One turn sends every row of this set to another row. A few are shown first. Where does it send the rows asked after them?
z_37: [-15 -18  43 -29  19   9 -13  -7  -5 -11 -17  -4  -2  18  17 -11  18 -13
  -6  24  24]
z_756: [ 12   8   8 -12   8  15 -13  21  27 -19  15   6  39   7  -1  -2 -10  10
  -5   1  18]
z_93: [-17  -5  -7  -5 -11 -32  24  -2 -19  12 -23 -36  34  -2 -10   0   2  -3
  -9  -2 -14]
z_55: [-26   1   1   7  25 -24 -11 -15   9 -15 -42 -13  42  -7 -21 -15   8   4
   4  13 -15]
z_797: [-17  -6  13 -13  -6   1 -24  20 -10   6 -45 -29  14 -13   7  17   6  30
 -27  -5 -10]
z_582: [-32   4   7 -37   6  18  -7  12  -3  14  -7  11  40  22  -7 -24  22  34
  -3  -3  21]
z_927: [  2   8  37 -31 -11 -17  17  11   7  -5 -34  12  -7   2  17  -6   2  -3
  22   9  18]
z_701: [-34  -7  -1 -13  14 -16   3  10  20 -22 -49 -13  25 -18  -2  28   6  19
 -12   6 -15]
z_405: [-27  26  -5 -33  27 -10  -4   6  15 -16 -51  20  15  -4  -5 -18  30   8
  -6 -10  32]
z_688: [-23 -12  13   7  16   6  23  10   9  13 -34 -25  44  20   1 -13   8  22
 -34 -10  -7]
z_821: [-11  -1 -18 -35  19 -19   2  -1   0  18 -38 -11  30  -4   6 -10   6  41
 -12 -22  -2]
z_662: [ 15  14  14 -19  -6  -2   9  29   1  -9 -26  -4  18   7 -18 -17 -41  -3
  -6   7  18]
z_21: [-14  15  -2  -9   0  19  11 -18  22 -11 -19 -32 -16  14 -15  -6  39  -4
  -9  24  21]
z_122: [-16  10  22 -13  -3  -7  22 -10  22  15  -2 -16  36  21 -43 -10   2  13
 -22  19  11]
z_35: [  1  -5  -1  18  12 -11  13 -23  -9 -19 -37 -10  20   8  13  10  17  21
  -2 -16 -11]
z_151: [-26  -4 -25 -11  35  -9  -4  13 -20  -3 -48 -23  10  22  -3  10  12   1
 -19   0  -7]
z_737: [ 12  18   4  -5   1  10  -9 -10 -23 -15 -37  14  -5   0   7  11  19 -17
 -24  14  -6]
z_828: [ -1  31 -12 -10   5  39  -2  -3  15  -5 -38  -5  24 -11  -4 -27  12  10
 -22  19  34]
z_920: [ 12   1   2 -20  19  11  -6  23  27 -11  13  -4  40  25  -3  12  -9   4
  -8   2  15]
z_301: [  7  27  24 -14  -3   0   6  36   8 -10 -28  -5  18  10 -23  -6 -26 -16
  -5  15  20]
z_743: [-45  -9  20 -40   1  21   0  21  15  12 -27   3  43   6 -11  -6  26  21
  -3  16   6]
z_191: [-31  37  -2 -21 -10  17  32  20  19  14 -27 -14  25  -5   1   0  25  -5
   0  21  33]
z_476: [-12   9  13   3  -2 -33 -15  15   3  15 -36 -39  16   9  10 -10  27  20
 -28 -19  16]
z_699: [  3  21 -13  10   9  -3 -33   2 -19   2 -32  13   1  -2  -6   0  18 -22
  -6  11  13]
z_467: [-12   0   1 -50  17 -16 -16   0  12 -21  21 -20  15   3   2 -11  12  -5
 -15  14  28]
z_286: [ -8   1   6 -50  24  -6  -8  -7   3 -32  18 -21  12   7   6 -19  11   5
  -9   1  14]
z_577: [  9  16  39 -21   4 -14  29  14   7  -3 -31   8  -1  11  27  -8   2  -5
  11  12   5]
z_103: [-17   4  17 -11 -24  35  10 -22  -2  14 -22 -12  12 -11 -11  -4  19   9
  21  10  31]
z_836: [ -3   0 -40 -20  -8  18  -9  -3  21  10 -13  -1   7  -7   3   7  25  -6
   2  21  28]
z_253: [ -6  -8  -2   7 -31  -9  30  -5  15 -10  -5  10   2  -4 -12  10  -3  -6
 -11  12  -6]
z_702: [ -3   3   1  26 -29 -11   8   6  13 -15   2  -8  -6   4   5  11  21   4
 -17  11   8]
z_885: [-12   2  29 -22 -28  -8   7 -14  12   4 -10 -32  27  -6 -31   0   7  23
 -29  23  13]
z_282: [-30 -14  -4  21   4 -30 -14   8   4  10 -25 -12  37  12   4 -25  22   3
   7 -10   8]
z_748: [-17 -24  35 -32  20   2  -1  -8 -19  -2 -17  -5   4  13  18  -1   6 -24
  -2  14  28]
z_459: [-22  21 -11 -42  18  -9  -2   9 -11 -11 -37   9   8  14  12   4  33   2
 -23  -9  41]

z_151 -> z_35
z_885 -> z_743
z_191 -> z_828
Now these:
z_301 -> z_756
z_476 -> z_797
z_253 -> z_122
z_286 -> z_748

